Rotation paths and how fast each direction turns (deg/step)
Each turn is a multiple of 5 degrees from 10 to 175, or 0.
Each row of a path follows its step; steps can be skipped.
path 1
step 0: [ 42.0  10.2 -21.4 -16.5  13.0  33.8 -41.7 -15.2  27.9  46.6  11.6 -18.8
 -12.2  28.8  45.8  37.6 -17.3  12.1 -11.5   8.9  -3.3  -5.8  -9.0  22.0
 -31.7   7.2 -25.1 -49.7  40.9 -11.7   9.5   5.3 -15.3  19.0 -40.8]
step 1: [ -8.7  38.7 -18.2 -60.0  -2.0   2.1  -2.0  12.7  51.5  21.8  33.2 -60.9
  -7.6 -22.2  29.1  23.1   1.4  31.0  31.0 -14.1 -14.3 -30.1  -8.5 -24.3
  -9.3 -22.6  15.0  10.2  -8.3 -45.5 -19.8  18.8 -12.4  12.0   7.6]
step 2: [ 26.6   1.5 -52.6 -85.0  35.3  17.9  15.7 -19.7  -2.6  -7.3  -0.5 -31.6
 -24.5   8.1   9.4  38.8 -18.6 -38.3 -27.0  -2.4  23.5  -2.3  26.5  24.4
   1.9   4.8  -0.4  17.9  12.2 -25.2  14.1  12.5  -4.4  -4.2 -36.6]
step 3: [ 29.1  18.0 -28.6  -1.8  38.3  14.2 -21.8  36.4  13.4  10.6  62.9 -16.3
 -23.0 -14.8  21.8   5.1 -17.2 -61.4  25.5  18.6  19.3 -21.5   7.4 -23.4
 -12.2 -38.5  -5.0  33.0  20.2  -7.0 -12.0  14.0 -25.0  30.8  29.1]
step 4: [ 35.0   6.5 -34.7 -29.9  34.9  22.6  30.3  38.6   6.4  17.2  14.7  10.9
 -16.2 -26.8 -18.2  29.8 -15.8  33.1 -21.8  41.8   2.8  -9.3   3.2  -0.7
 -51.1 -22.8  32.9  31.7  10.9  28.3   0.3  25.1 -11.8 -24.4 -42.0]
step 5: [ -8.0  -7.3 -25.0 -17.5  37.8  21.3 -28.0 -14.0 -23.2  15.6  18.7  18.8
 -14.4 -23.0  37.5  -8.5 -68.9  18.3  24.8  21.1  42.2 -18.1  -2.7   4.7
 -74.1 -15.0  -6.7   2.5 -20.9 -31.2  -2.5  -4.1   0.1  21.6   8.9]
step 6: [ 41.0  22.4  18.5 -34.2  66.9   2.8 -16.8  -6.5 -15.5  19.5  14.1 -35.9
  -7.3   5.8  -5.2  29.5  -0.9  26.2  27.3  26.8 -31.6 -55.5   9.9  -6.3
 -49.6  39.0  22.7 -22.4  10.2  14.4   3.1  -2.3 -17.1  -2.6   3.6]
step 7: [  8.6  45.0 -13.5 -24.7  29.1  44.7 -16.1 -23.0  27.8  13.7  39.4 -35.3
  39.5 -47.4   7.2  12.1 -17.5   6.8  -7.9 -20.4  17.0  -8.8  23.4  24.0
 -28.4  -6.0  15.4 -13.4 -32.0   0.0  -2.8 -27.8  19.8  50.4 -32.3]
step 8: [ 19.7  -3.5 -51.9 -24.7  25.8   6.0   1.1  12.5 -13.7  48.5  -4.9 -37.9
  16.8 -10.8  52.7  29.3  -2.9  -6.2  13.3   1.8  25.0 -36.9  -0.4  26.0
  17.2  17.2  30.6 -41.3  17.0   6.4  -8.7  34.5 -49.8  26.3  -5.1]
step 9: [ 29.3  48.6 -48.3 -39.8   6.9  28.7 -12.3  -7.7  18.5  18.3  50.6 -34.2
   2.4 -21.1  26.0  13.0  -2.4  12.7  22.3  52.8   2.6  31.6  28.0 -36.5
  16.7 -21.7 -17.7 -16.0 -18.4 -14.3  19.1   7.5 -14.0 -16.5 -12.7]
step 10: [ -1.7  31.9 -40.6 -46.3   9.5  -6.4  -1.7  24.0   7.3  39.8  39.5  -6.6
 -30.1  19.3   8.0 -10.7  -5.9 -12.4 -12.7 -23.0  30.6  -3.9  37.1  35.7
 -52.2 -14.6  31.3  -8.3  26.8 -26.5  15.9  26.3 -36.1 -33.5  -9.2]
[ -2.5   4.3  -7.8 -14.8   1.7  10.6  -2.2  10.6   1.4  -6.9  10.5   3.9
   5.2  16.4   7.2 -14.7  -0.3   0.9  -5.2  -2.2  -7.0  18.2  -3.9  -1.5
  12.5   8.9   7.3  16.9  14.1  -9.5  -5.0  10.5  -1.5   2.1   2.7] | 45
[ -7.2   1.3   5.2  -6.9   0.1   1.4   0.7  24.5  -3.8   5.1  -1.4  -3.9
  -6.6  -9.0  -1.0  -0.7   6.2   1.4  14.0   3.4 -14.9 -18.6  -8.4 -13.1
  12.0   9.7  -4.1   0.0  -2.5   7.2 -14.1  -3.4 -11.9  -7.9   4.8] | 145
[ -9.1 -10.6  -3.2  -2.7   5.6  -2.3  -5.0 -11.8 -19.3   1.3 -14.0  -2.1
   3.0  -0.5  12.7   1.6 -14.4 -11.0   1.1  19.8   6.4  -7.2   7.7  -5.2
  14.5  10.8 -10.1   1.0   9.7  -5.0   0.7   5.2   8.1   1.1   3.5] | 120
[ -8.3   1.0   7.6 -11.7   0.4  10.8   1.0 -10.7  -0.3  -2.8  -7.8 -19.0
  -2.9  12.0  -7.8  11.5   0.7  -4.5  18.1  -6.3   3.6   3.5 -10.1   5.1
   3.0  -6.1  13.3  -1.6   7.4   7.8 -13.6  -9.4  13.6  10.0   2.1] | 65
[ 14.9 -12.6   2.4  -3.3  -9.8  -0.6   8.7   2.9   9.2 -11.8  -3.1   3.4
 -12.3   3.7   4.9  12.7  -8.9  -9.5 -10.3  -3.7  -1.3 -13.3  -5.1 -13.8
  -8.3  -9.0  -4.0  20.2   6.6 -10.4  -7.7  -5.6   6.1  -2.3   1.4] | 35
